[[126 153 143 120 128 144 130  99 125 108 123 116 100 131 147 122]
 [153 151 137 112 115 137 117 117 118 111 117 110 116 122 152 115]
 [129 120 126 124 123 121 114 143 126 138 126 126 143 125 122 128]]
->
[[153 151 137 112 115 137 117 117 118 111 117 110 116 122 152 115]
 [129 120 126 124 123 121 114 143 126 138 126 126 143 125 122 128]
 [126 153 143 120 128 144 130  99 125 108 123 116 100 131 147 122]]

[[110 137 120 128 131 121 125]
 [128 134 130 136 128 122 112]
 [115 157 130 131 134 114 122]
 [109 144 117 133 131 129 129]
 [111 133 123 137 116 117 120]]
->
[[128 134 130 136 128 122 112]
 [115 157 130 131 134 114 122]
 [111 133 123 137 116 117 120]
 [110 137 120 128 131 121 125]
 [109 144 117 133 131 129 129]]

[[144 150 145 113 146 129 140]
 [114 134 121 112 115 146 134]
 [129 114 129 150 126 114 117]
 [109 128 116 119 112 146 129]
 [131 115 124 150 129 112 119]
 [110 120 114 118 108 144 124]
 [148 142 147 137 155 113 145]
 [113 113 112 131 112 135 120]
 [107 108 101 149 108 128 107]]
->
[[148 142 147 137 155 113 145]
 [144 150 145 113 146 129 140]
 [131 115 124 150 129 112 119]
 [129 114 129 150 126 114 117]
 [114 134 121 112 115 146 134]
 [113 113 112 131 112 135 120]
 [110 120 114 118 108 144 124]
 [109 128 116 119 112 146 129]
 [107 108 101 149 108 128 107]]

[[119 122 108 123 118 130]
 [103 130 127 122 123 137]
 [145 116 141 141 128 128]
 [122 125 113 133 134 141]]
->
[[145 116 141 141 128 128]
 [122 125 113 133 134 141]
 [119 122 108 123 118 130]
 [103 130 127 122 123 137]]

[[105 149 122 153]
 [130 114 127 113]
 [106 105 115 115]
 [122 129 127 129]
 [104 146 120 149]
 [116 106 116 114]
 [125 131 133 123]
 [123 129 104 131]
 [109 104 113 115]]
->
[[130 114 127 113]
 [125 131 133 123]
 [123 129 104 131]
 [122 129 127 129]
 [116 106 116 114]
 [109 104 113 115]
 [106 105 115 115]
 [105 149 122 153]
 [104 146 120 149]]

[[129 146 129 121 112 126 130 123 108 111 150 136]
 [132 148 138 115 110 110 127 128 110 109 148 142]
 [138 132 144 109 119 115 137 113 118 122 140 134]
 [110 126 110 138 128 136 109 152 125 129 129 121]
 [120 110 119 132 140 142 121 133 135 141 120 109]
 [116 121 119 132 138 143 117 140 130 134 125 114]]
->
[[138 132 144 109 119 115 137 113 118 122 140 134]
 [132 148 138 115 110 110 127 128 110 109 148 142]
 [129 146 129 121 112 126 130 123 108 111 150 136]
 [120 110 119 132 140 142 121 133 135 141 120 109]
 [116 121 119 132 138 143 117 140 130 134 125 114]
 [110 126 110 138 128 136 109 152 125 129 129 121]]

[[122 132 115 133 116 115]
 [137 134 115 135 115 115]
 [119 132 110 131 113 112]
 [135 125 143 126 140 142]
 [115 132 142 131 142 143]
 [120 132 157 131 153 155]
 [124 132 115 132 117 117]
 [136 124 144 126 143 143]
 [121 122 145 121 144 144]]
->
[[137 134 115 135 115 115]
 [136 124 144 126 143 143]
 [135 125 143 126 140 142]
 [124 132 115 132 117 117]
 [122 132 115 133 116 115]
 [121 122 145 121 144 144]
 [120 132 157 131 153 155]
 [119 132 110 131 113 112]
 [115 132 142 131 142 143]]
---
[[132 129 132]
 [105 121 107]
 [130 132 121]
 [106 131 129]
 [119 134 140]
 [113 138 124]
 [129 128 118]
 [119 123 141]
 [129 128 112]]
->
[[119 123 141]
 [119 134 140]
 [132 129 132]
 [106 131 129]
 [113 138 124]
 [130 132 121]
 [129 128 118]
 [129 128 112]
 [105 121 107]]

[[117 127 154 127 124 128]
 [129 145 143 138 120 127]
 [132 151 127 141 129 126]
 [121 130 103 129 128 127]
 [130 110 150 116 120 130]]
->
[[117 127 154 127 124 128]
 [130 110 150 116 120 130]
 [129 145 143 138 120 127]
 [132 151 127 141 129 126]
 [121 130 103 129 128 127]]

[[123 111 101 134 150]
 [127 137 117 142 145]
 [129 123 120 113 143]
 [112 151 136 113 132]]
->
[[112 151 136 113 132]
 [129 123 120 113 143]
 [127 137 117 142 145]
 [123 111 101 134 150]]

[[122 131 128]
 [121 151 133]
 [120 140 132]
 [136 115 127]
 [122 125 118]
 [125 127 126]
 [135 128 138]
 [132 138 135]]
->
[[135 128 138]
 [132 138 135]
 [121 151 133]
 [120 140 132]
 [122 131 128]
 [136 115 127]
 [125 127 126]
 [122 125 118]]

[[139 119 145 128]
 [145 149 112 122]
 [129 140 142 141]
 [137 132 122 102]
 [117 139 113 147]
 [138 116 141 123]
 [146 114 126 106]]
->
[[139 119 145 128]
 [129 140 142 141]
 [138 116 141 123]
 [146 114 126 106]
 [137 132 122 102]
 [117 139 113 147]
 [145 149 112 122]]

[[120 122 128 126 128 132 129 128 129 119 113 139 130 123]
 [126 126 133 134 136 129 126 128 112 119 138 112 128 130]
 [108 132 135 124 129 126 127 125 130 128 149 133 121 128]]
->
[[108 132 135 124 129 126 127 125 130 128 149 133 121 128]
 [126 126 133 134 136 129 126 128 112 119 138 112 128 130]
 [120 122 128 126 128 132 129 128 129 119 113 139 130 123]]

[[128 124 128 127 117 129 131]
 [125 121 129 129 117 123 130]
 [125 119 125 128 120 118 133]
 [131 118 120 122 127 128 127]
 [130 121 124 129 116 131 125]
 [117 116 146 125 117 124 113]
 [131 128 130 117 127 135 132]
 [124 128 136 124 118 126 132]
 [123 119 139 112 135 129 135]
 [132 117 127 120 127 132 116]
 [117 142 151 124 117 117 138]]
->
[[117 142 151 124 117 117 138]
 [117 116 146 125 117 124 113]
 [123 119 139 112 135 129 135]
 [124 128 136 124 118 126 132]
 [131 128 130 117 127 135 132]
 [125 121 129 129 117 123 130]
 [128 124 128 127 117 129 131]
 [132 117 127 120 127 132 116]
 [125 119 125 128 120 118 133]
 [130 121 124 129 116 131 125]
 [131 118 120 122 127 128 127]]
---
[[122 114 105 136 136 128 134 123 127 105 143 157 132 119]
 [121 112 104 137 140 126 136 122 128 106 140 158 129 120]]
->
[[121 112 104 137 140 126 136 122 128 106 140 158 129 120]
 [122 114 105 136 136 128 134 123 127 105 143 157 132 119]]

[[125 105 119 108 108 109 108 108 108 118  99 103 119 113]
 [123 131 120 132 125 117 123 123 116 133 119 131 123 122]
 [149 109 110 111 144 118 145 145 119 121 140 103 148 147]]
->
[[149 109 110 111 144 118 145 145 119 121 140 103 148 147]
 [125 105 119 108 108 109 108 108 108 118  99 103 119 113]
 [123 131 120 132 125 117 123 123 116 133 119 131 123 122]]

[[135 130 134 129 134 105 128 129 135 119]
 [127 131 128 128 110 123 117 129 123 138]]
->
[[127 131 128 128 110 123 117 129 123 138]
 [135 130 134 129 134 105 128 129 135 119]]

[[126 110 125 132 151 115 102]
 [118 114 124 144 131 139 133]]
->
[[118 114 124 144 131 139 133]
 [126 110 125 132 151 115 102]]

[[130 127 126 124 125 131 133]
 [141 133 113 133 133 130 106]]
->
[[141 133 113 133 133 130 106]
 [130 127 126 124 125 131 133]]

[[132 147 140 110 134 138 115 113 119 111 126 131 137 116 119 113]
 [124 138 135 125 137 140 115 117 116 105 128 144 144 116 111 126]]
->
[[124 138 135 125 137 140 115 117 116 105 128 144 144 116 111 126]
 [132 147 140 110 134 138 115 113 119 111 126 131 137 116 119 113]]
